In the data rows, 128 means zero.
Here is a table of points, one per row:
tensor([ 99, 116, 133, 163, 132, 116, 105, 165, 141, 112, 147, 135, 159, 136, 123, 117, 125, 159, 137, 143, 105, 154, 105, 124, 102, 108, 116, 141, 140, 113, 129, 114])
tensor([132, 185, 113, 126, 178, 123, 159, 104,  98,  99, 143, 110, 115, 120,  94,  59, 146, 132, 129, 123, 116,  70, 146, 117, 149, 147,  92, 144, 138, 179, 183, 126])
tensor([124, 129,  81, 126, 128, 127, 148, 125, 135, 123, 161, 150, 109, 106,  49, 152, 104,  88,  99, 149, 174, 141, 157, 143,  98, 114, 136, 110, 153, 116, 151, 132])
tensor([106, 121, 130, 188, 128,  96, 116, 141, 118, 104, 141, 141, 141, 145, 122, 118, 115, 158, 144, 158, 114, 131, 123, 135, 109, 117, 148, 134, 114, 102, 116, 104])
tensor([127, 127, 171, 142, 103, 159, 125, 104, 124, 101, 112, 113, 112, 137, 119, 132, 119, 151, 106,  78, 119, 119, 157, 133, 106, 183, 133, 152,  98, 115, 188, 144])
tensor([121, 123, 139, 158, 117,  96, 141, 125, 107, 124, 145, 153, 153, 141, 125, 107,  89, 139, 158, 169, 101, 111, 132, 125, 127, 109, 153, 131,  95,  92, 127, 126])
tensor([168, 101, 162, 117,  96, 146, 121, 122, 113, 120, 173, 118, 112, 109, 149, 144, 136, 141, 124, 133, 161,  95,  99, 146, 143,  95, 123, 108, 121, 137, 140, 114])
tensor([157, 110, 117, 119, 159, 156, 150, 105, 141, 116, 106, 127, 142, 131, 139,  89, 105, 140, 110, 122, 124, 115,  99, 140, 127, 133, 157, 137, 145, 138,  95, 174])
tensor([115, 120, 135, 176, 122,  93, 127, 135, 111, 110, 142, 147, 142, 144, 122, 113, 102, 150, 152, 165, 110, 119, 131, 130, 120, 115, 156, 131, 104,  97, 120, 113])
tensor([116, 124, 138, 117, 138, 120,  81, 182, 152, 109, 142, 157, 172, 145, 123, 125, 109, 157, 134, 121, 107, 141, 113, 102, 110, 116,  95, 129, 163, 115, 130, 126])
tensor([123, 137,  74, 115, 116, 143, 154, 125, 147, 134, 167, 159, 105,  97,  71, 152, 104,  80,  92, 157, 147, 128, 146, 132,  75, 118, 146, 120, 159, 123, 157, 126])
tensor([111,  97, 116, 123,  82, 160, 132, 144, 104, 133, 104, 128,  85, 149, 159, 139, 160, 125, 107, 128,  96, 132, 132, 127, 119, 160, 113, 141, 166, 125, 162, 107])
tensor([150, 152, 150, 153, 107, 146, 132, 127,  80, 159, 106, 128, 116, 140, 124, 153,  88, 126, 107,  94, 124, 131, 137, 119, 139, 155, 105,  90, 184,  99, 110, 147])
tensor([148, 119, 105, 156, 136, 126, 143, 168, 115, 107, 149, 140, 106, 130, 122, 117, 140, 140, 161,  92, 132, 135, 207, 140, 123,  97, 100, 191,  75,  98,  79, 116])
tensor([148, 172,  98, 100, 138, 137, 113, 106, 121, 138, 127,  95, 124, 145, 101, 104, 160, 125, 146, 118,  96, 151, 152, 124, 133, 114, 180, 123, 154, 128, 131, 108])
tensor([162, 152, 139, 132, 184,  68, 152, 158, 148,  95, 120, 150, 105,  32, 160, 171, 138, 142, 113, 153,  91, 169, 136,  74, 118, 111, 153,  96, 131, 102, 139, 155])
tensor([115, 123, 112, 149, 123, 155,  99, 132, 105, 173, 104, 132,  93, 105, 132, 144,  89, 123, 137, 127, 125, 127, 131, 132, 146, 156, 110, 116, 165, 133, 129, 123])
tensor([115, 133, 107, 127, 113, 139, 102, 128, 101, 158, 116, 142, 116,  97, 137, 132,  77, 114, 139, 124, 142, 136, 131, 127, 143, 170, 126, 134, 156, 149, 123, 105])
tensor([ 64, 146, 115, 129,  92, 143, 115, 141, 166, 108, 159, 126, 136, 167, 153, 124, 136, 102, 125, 111, 147, 120, 118, 102, 144, 127, 134,  80, 108, 134, 143, 178])
tensor([154, 112, 125, 104, 164, 159, 149, 100, 155, 117,  98, 116, 144, 135, 137,  85,  84, 146, 112, 126, 121, 126, 118, 155, 135, 128, 152, 125, 139, 133, 104, 180])
tensor([124, 152, 150,  89, 146, 102, 114, 118, 117, 137, 137, 128, 120, 130, 148, 129, 167, 105, 158, 151, 106, 110, 149, 164, 109, 131, 114, 137, 122, 115,  92, 163])
tensor([137, 181, 112,  91, 134, 134, 121, 108, 138, 135, 121,  85, 115, 154, 106,  94, 146, 134, 131, 133, 107, 151, 176, 132, 137, 116, 171, 125, 156, 118, 126, 102])
tensor([164, 117, 126, 107, 128, 158, 105, 134, 114, 101, 141, 103, 155, 123, 184, 173, 113, 132,  93, 151, 143,  96, 125, 142, 164,  90, 125, 122,  99, 150, 137, 115])
tensor([ 88, 144, 104, 161, 110, 114,  86, 146, 174, 118, 141, 107, 145, 164, 141, 139, 159,  98, 127, 113, 165, 114, 119,  90, 149, 125, 123,  99, 115, 121, 146, 184])
tensor([151,  97, 115, 126, 158, 142, 148, 109, 147, 123, 106, 126, 137, 126, 128, 102, 118, 137, 119, 127, 120, 107,  94, 135, 134, 133, 156, 149, 145, 145,  97, 172])
tensor([130, 144, 174, 154, 131, 157, 115, 129, 147, 116, 134, 134, 127, 137, 125, 128, 122,  84,  95, 128, 117, 164, 112,  86, 150, 144,  99, 109,  89, 169, 119, 115])
tensor([130, 102, 146, 126,  80, 127, 148, 123, 107, 127, 108, 104, 113, 155, 150, 146, 141, 105, 119, 109, 114, 150, 133, 128, 134, 146, 110, 153, 178, 105, 161, 120])
tensor([142,  89, 118, 126, 149, 135, 151, 115, 151, 125, 100, 133, 134, 122, 121, 111, 131, 141, 123, 130, 119,  98,  97, 128, 137, 130, 156, 152, 142, 150,  95, 167])
tensor([119, 146, 129,  74, 168, 129, 151, 137,  90,  99, 143, 114,  83, 148, 139, 126, 153, 105, 171, 166, 121, 124,  98, 160, 108, 158, 126, 107, 113, 108, 101, 145])
tensor([183, 164,  87, 139, 135, 142, 156, 153, 207, 133,  90, 104, 159, 106, 101, 101, 154,  97, 165, 115,  89, 110, 116, 163, 142, 142, 146,  65, 135,  84, 118,  61])
tensor([136, 152, 137, 109, 135, 104, 106, 111, 120, 142, 144, 143, 129, 117, 145, 112, 167, 113, 151, 133, 100, 126, 164, 170, 113, 118, 101, 160, 110, 112, 100, 163])
tensor([168, 114, 138, 123,  93, 119, 139, 102, 141, 143, 173,  97, 100, 121, 146, 158, 134, 175, 128, 128, 149, 103, 106, 138, 111, 132, 107, 117, 112, 143, 134, 106])
tensor([125, 103, 146, 100, 133, 106,  86, 194, 150, 101, 148, 161, 161, 150, 104, 118, 110, 154, 138, 124, 105, 145, 122, 100, 131, 124,  93, 111, 159, 123, 139, 137])
tensor([117, 125, 107, 124, 108, 115, 143, 129,  99, 144, 109, 129, 170, 102,  98, 146, 120, 109, 124, 150, 183, 153, 158, 123,  82, 147, 131, 117, 128, 166, 118, 116])
tensor([112, 194, 132, 124, 106,  75, 155, 171, 124, 152,  86, 157,  82, 123,  74, 153, 126, 160,  89, 107, 135, 138,  74, 165, 149,  67, 158, 173, 106, 164, 114, 150])
tensor([120, 101, 123, 116, 128, 123, 152, 104, 163, 111,  88, 161, 127, 119, 109, 124, 159, 158, 125, 136, 139, 103, 101, 118, 145, 122, 147, 157, 137, 143,  96, 144])
tensor([127, 119, 120, 110, 124, 108, 143,  87, 163,  88,  75, 180, 116, 136,  99, 121, 163, 168, 123, 134, 171, 132,  99, 113, 154, 120, 139, 156, 123, 120, 106, 126])
tensor([110,  84, 112, 117, 170, 119, 117, 125, 100, 177, 130, 128, 146, 135, 153, 135, 146, 112,  96, 110, 136, 136, 132, 130, 183, 140, 131, 128, 107, 118, 132,  83])
tensor([118, 146, 129, 139, 125, 124, 153, 103, 102, 150, 133, 162, 178, 134, 154, 107,  85, 136, 159, 172,  93, 113, 111, 114, 112,  93, 136, 137,  85,  78, 140, 138])
tensor([169, 103, 154, 125,  93, 129, 127, 108, 128, 134, 178, 110, 103, 111, 144, 150, 139, 155, 129, 130, 157,  97,  97, 141, 125, 117, 116, 115, 120, 139, 137, 107])
tensor([140, 139, 173, 157, 132, 159, 101, 147, 146, 101, 126, 142, 117, 141, 129, 114, 128,  88,  90, 127, 123, 160, 122,  91, 150, 139,  95,  98, 103, 173, 118, 115])
tensor([133, 122, 166, 117,  68, 120, 166, 114, 114, 128, 119,  87, 140, 154, 141, 153, 130,  98, 120, 102, 117, 146, 142, 118, 137, 136, 114, 172, 194,  96, 146, 119])
tensor([113, 140, 169, 151, 141, 163, 119, 122, 156, 143, 133, 109, 122, 137, 112, 159, 107,  76, 114, 141, 113, 158, 100,  81, 152, 144, 114, 133,  62, 159, 124, 112])
tensor([121, 156, 139,  81, 159, 120, 134, 131,  97, 114, 135, 123, 102, 145, 148, 133, 164, 106, 161, 158, 119, 112, 120, 157, 102, 145, 123, 119, 119, 109,  89, 150])
tensor([ 98, 120, 132, 157, 126, 170, 125, 127, 107, 175, 105, 127,  92, 109, 125, 153, 100, 140, 134, 114, 112, 130, 147, 143, 156, 131,  91,  81, 172, 124, 118, 138])
tensor([148, 145, 119, 131, 133, 113, 112, 126, 117, 130, 148, 155, 122, 123, 137, 114, 153, 126, 154, 103, 113, 135, 181, 158, 112, 108,  99, 180,  91, 102,  95, 141])
tensor([174, 127, 114, 118, 103, 109, 147, 102, 154, 149, 157,  77,  94, 137, 152, 159, 120, 193, 127, 126, 147, 120, 115, 140, 102, 142,  91, 122,  98, 142, 144, 114])
tensor([103,  82,  96, 120, 175, 114, 126, 106, 107, 151, 132, 145, 151, 147, 159, 154, 137, 119,  97,  89, 113, 147, 146, 142, 190, 133, 119,  98, 114, 139, 129,  87])
tensor([109, 159, 187, 113, 178, 111, 150, 113, 148, 144, 103, 118,  90, 136, 141, 103, 136, 115, 164,  83, 156,  57, 149, 113,  77, 122, 134, 131, 132, 160, 167,  93])
tensor([166, 105, 149, 111, 112, 157, 108, 132, 110, 110, 159, 111, 128, 113, 161, 155, 125, 134, 111, 145, 155,  91, 110, 147, 156,  90, 129, 114, 112, 141, 140, 115])
tensor([143,  99, 107, 147, 119, 111, 128, 133, 114, 140,  78, 130, 141, 111, 111, 149, 138,  90, 126, 170, 188, 161, 160, 115,  57, 113, 139, 100, 132, 155, 151, 136])
tensor([101, 135, 101, 114, 109, 121, 133, 125, 105, 141, 117, 129, 164,  90, 115, 129,  91, 120, 129, 138, 175, 158, 160, 140, 117, 162, 124, 128, 130, 168, 115, 107])
tensor([132,  94, 116, 124, 137, 130, 153, 111, 155, 118,  96, 145, 131, 119, 114, 117, 146, 149, 123, 135, 124,  99,  96, 123, 142, 129, 151, 159, 139, 149,  96, 155])
tensor([106, 122, 137, 137, 135, 121,  95, 173, 151, 117, 146, 144, 176, 133, 127, 122, 120, 156, 135, 129, 103, 150, 105, 109, 105, 108, 100, 138, 155, 115, 131, 125])
tensor([114,  90, 146, 105, 144, 134, 124, 151,  97, 201, 133, 122, 133, 120, 155,  86, 157, 110,  84, 128, 170, 128, 135, 119, 172, 136, 140, 148, 109,  88, 130,  84])
tensor([110, 126, 104, 124, 116, 126, 114, 120, 105, 146, 107, 130, 138,  84, 141, 117,  81, 108, 146, 130, 164, 171, 134, 145, 134, 159, 122, 136, 139, 161, 137, 108])
tensor([122, 134, 176, 141, 111, 155, 135,  98, 119, 113, 112,  95, 142, 124, 107, 154, 126, 151, 132,  62, 118, 116, 139, 123, 105, 172, 127, 166, 104, 121, 186, 143])
tensor([150, 155,  91, 102, 141, 142, 113, 108, 114, 144, 129, 107, 125, 129, 111, 108, 171, 120, 169, 102,  85, 153, 140, 113, 126, 105, 191, 113, 150, 141, 136, 117])
tensor([ 97, 118, 130, 184, 129, 106, 112, 151, 128, 106, 145, 135, 147, 139, 120, 117, 125, 162, 139, 153, 109, 147, 111, 137, 103, 113, 133, 137, 125, 110, 122, 105])
tensor([ 74, 140, 110, 144, 101, 128, 104, 148, 170, 114, 152, 115, 137, 166, 146, 132, 147, 100, 130, 110, 155, 119, 118,  97, 147, 125, 132,  86, 110, 130, 144, 183])
Along one direction, these points spread out more than along any other. How many in every 100 of the points above lie lower along it than each point below? Round to a whole number. More than half of the points above lie lower than the first one.
tensor([174, 127, 114, 118, 103, 109, 147, 102, 154, 149, 157,  77,  94, 137, 152, 159, 120, 193, 127, 126, 147, 120, 115, 140, 102, 142,  91, 122,  98, 142, 144, 114]) 38
tensor([168, 114, 138, 123,  93, 119, 139, 102, 141, 143, 173,  97, 100, 121, 146, 158, 134, 175, 128, 128, 149, 103, 106, 138, 111, 132, 107, 117, 112, 143, 134, 106]) 37
tensor([116, 124, 138, 117, 138, 120,  81, 182, 152, 109, 142, 157, 172, 145, 123, 125, 109, 157, 134, 121, 107, 141, 113, 102, 110, 116,  95, 129, 163, 115, 130, 126]) 55
tensor([130, 102, 146, 126,  80, 127, 148, 123, 107, 127, 108, 104, 113, 155, 150, 146, 141, 105, 119, 109, 114, 150, 133, 128, 134, 146, 110, 153, 178, 105, 161, 120]) 7
tensor([110,  84, 112, 117, 170, 119, 117, 125, 100, 177, 130, 128, 146, 135, 153, 135, 146, 112,  96, 110, 136, 136, 132, 130, 183, 140, 131, 128, 107, 118, 132,  83]) 22
tensor([106, 121, 130, 188, 128,  96, 116, 141, 118, 104, 141, 141, 141, 145, 122, 118, 115, 158, 144, 158, 114, 131, 123, 135, 109, 117, 148, 134, 114, 102, 116, 104]) 82
tensor([150, 152, 150, 153, 107, 146, 132, 127,  80, 159, 106, 128, 116, 140, 124, 153,  88, 126, 107,  94, 124, 131, 137, 119, 139, 155, 105,  90, 184,  99, 110, 147]) 0
tensor([154, 112, 125, 104, 164, 159, 149, 100, 155, 117,  98, 116, 144, 135, 137,  85,  84, 146, 112, 126, 121, 126, 118, 155, 135, 128, 152, 125, 139, 133, 104, 180]) 65
tensor([150, 155,  91, 102, 141, 142, 113, 108, 114, 144, 129, 107, 125, 129, 111, 108, 171, 120, 169, 102,  85, 153, 140, 113, 126, 105, 191, 113, 150, 141, 136, 117]) 62
tensor([ 88, 144, 104, 161, 110, 114,  86, 146, 174, 118, 141, 107, 145, 164, 141, 139, 159,  98, 127, 113, 165, 114, 119,  90, 149, 125, 123,  99, 115, 121, 146, 184]) 45
tensor([ 74, 140, 110, 144, 101, 128, 104, 148, 170, 114, 152, 115, 137, 166, 146, 132, 147, 100, 130, 110, 155, 119, 118,  97, 147, 125, 132,  86, 110, 130, 144, 183]) 43
tensor([157, 110, 117, 119, 159, 156, 150, 105, 141, 116, 106, 127, 142, 131, 139,  89, 105, 140, 110, 122, 124, 115,  99, 140, 127, 133, 157, 137, 145, 138,  95, 174]) 68
tensor([101, 135, 101, 114, 109, 121, 133, 125, 105, 141, 117, 129, 164,  90, 115, 129,  91, 120, 129, 138, 175, 158, 160, 140, 117, 162, 124, 128, 130, 168, 115, 107]) 27
tensor([183, 164,  87, 139, 135, 142, 156, 153, 207, 133,  90, 104, 159, 106, 101, 101, 154,  97, 165, 115,  89, 110, 116, 163, 142, 142, 146,  65, 135,  84, 118,  61]) 67
tensor([115, 123, 112, 149, 123, 155,  99, 132, 105, 173, 104, 132,  93, 105, 132, 144,  89, 123, 137, 127, 125, 127, 131, 132, 146, 156, 110, 116, 165, 133, 129, 123]) 3
